Read these off the matrix that follows. Counting starts at 1.
1) Which number is the entry in row 3 and column 1?
2) Which number is the entry at row 1, column 3?
3) Which number is the top entry of the column that holds the largest entry?
4) Which number is the entry directly above the largest entry?
5) Which number is the entry in row 2 and column 1?
6) Which number is the entry in the top-right corner?
7) Which number is the entry just right of the smallest entry?
8) Which number is the entry in row 2 and column 2?
[[136 130 123 107 130 122 138 131 147 119 148 133 114 112 134 129]
 [132 126 119 124 126 133 125 117 131 116 129 128 138 122 122 121]
 [122 126 135 142 133 129 119 122 120 127 117 123 152 134 127 118]]
1) 122
2) 123
3) 114
4) 138
5) 132
6) 129
7) 130
8) 126

A = [126 124 147 147 126 117 141 109 116 107 120]
The median entry is 124
Read off the entry just right of the smallest entry.
A: 120
Read off the entry just left of 107.
A: 116

((128, 128, 129, 128, 130, 129), (128, 127, 128, 128, 138, 128), (129, 127, 130, 128, 128, 128), (129, 128, 127, 128, 128, 129), (129, 128, 127, 129, 126, 127), (126, 128, 129, 128, 128, 126), (129, 135, 129, 128, 102, 128), (129, 127, 127, 130, 128, 128), (128, 127, 107, 128, 126, 126), (129, 129, 130, 129, 126, 157), (130, 127, 125, 129, 104, 128), (127, 128, 129, 127, 128, 129), (128, 127, 126, 127, 129, 129))
Report the maximum.
157
The entry just right of 138 -> 128

x =
[[141 142 129 101 116 137 132 143 142 132 124 135 127 119 111 124]
 [140 142 126 110 119 137 138 135 132 141 126 130 131 131 121 125]
 [140 136 127 101 125 138 136 139 132 138 121 127 129 125 122 123]
 [141 136 131 101 120 138 132 142 137 128 122 138 127 122 117 122]
 [140 142 124 100 122 137 134 141 139 139 125 124 131 120 115 125]
 [137 141 130 100 120 136 128 141 145 130 122 134 126 113 115 120]
 [143 135 134 107 120 139 135 143 138 126 124 139 126 126 116 127]
 [139 132 128 102 127 140 135 140 131 131 124 130 133 127 122 124]
 [140 142 129 105 115 134 132 141 144 132 123 135 123 117 110 125]]
Rows and columns are numbered from 1.
Report the top-right entry.
A: 124
The entry at row 1, column 1: 141
The entry at row 3, column 1 is 140
Report the entry at row 2, column 1.
A: 140
Report the entry directly above the largest entry.
A: 139
Report the entry at row 3, column 3.
A: 127
Report the entry at row 1, column 3.
A: 129
Report the bottom-left entry.
A: 140
The entry in the bottom-right corner is 125
The entry just right of 113 -> 115
Report the entry at row 2, column 3.
A: 126
The entry at row 1, column 2 is 142
Report the entry just left of the largest entry.
A: 141
The entry just right of the largest entry: 130

M =
array([[131, 113, 130, 132],
       [135, 132, 102, 126],
       [113, 121, 125, 137],
       [130, 113, 130, 130]])
Rows and columns are numbered from 1.
Report the bottom entry of the column that holds the largest entry.
A: 130
The entry in the top-left corner: 131
Report the entry in row 3 and column 1.
A: 113
The entry at row 1, column 3 -> 130
Report the entry just right of 125.
A: 137
Report the entry at row 2, column 1.
A: 135
The top entry of the column that holds the largest entry -> 132
The entry at row 1, column 2: 113
Report the entry just left of 125.
A: 121

Questions about the grid below.
1) Give the entry just left of 151.
2) Give the largest entry in the last row.
3) Give the second entry from the end, reading row by row.
4) Give the entry just right of 155.
5) Give the largest entry in the first row.
6) Give the entry directly above 154.
7) Give the fourth entry, reading row by row.
8) Give the entry directly below 122.
array([[133, 137, 123, 121, 123, 151, 126],
       [121, 113, 114, 135, 155, 145, 138],
       [129, 122, 115, 138, 154, 146, 130],
       [131, 113, 133, 135, 152, 128, 132]])
1) 123
2) 152
3) 128
4) 145
5) 151
6) 155
7) 121
8) 113

[[129, 105, 144, 124, 106], [116, 104, 128, 112, 115]]
The minimum? 104
The entry just right of 105? 144
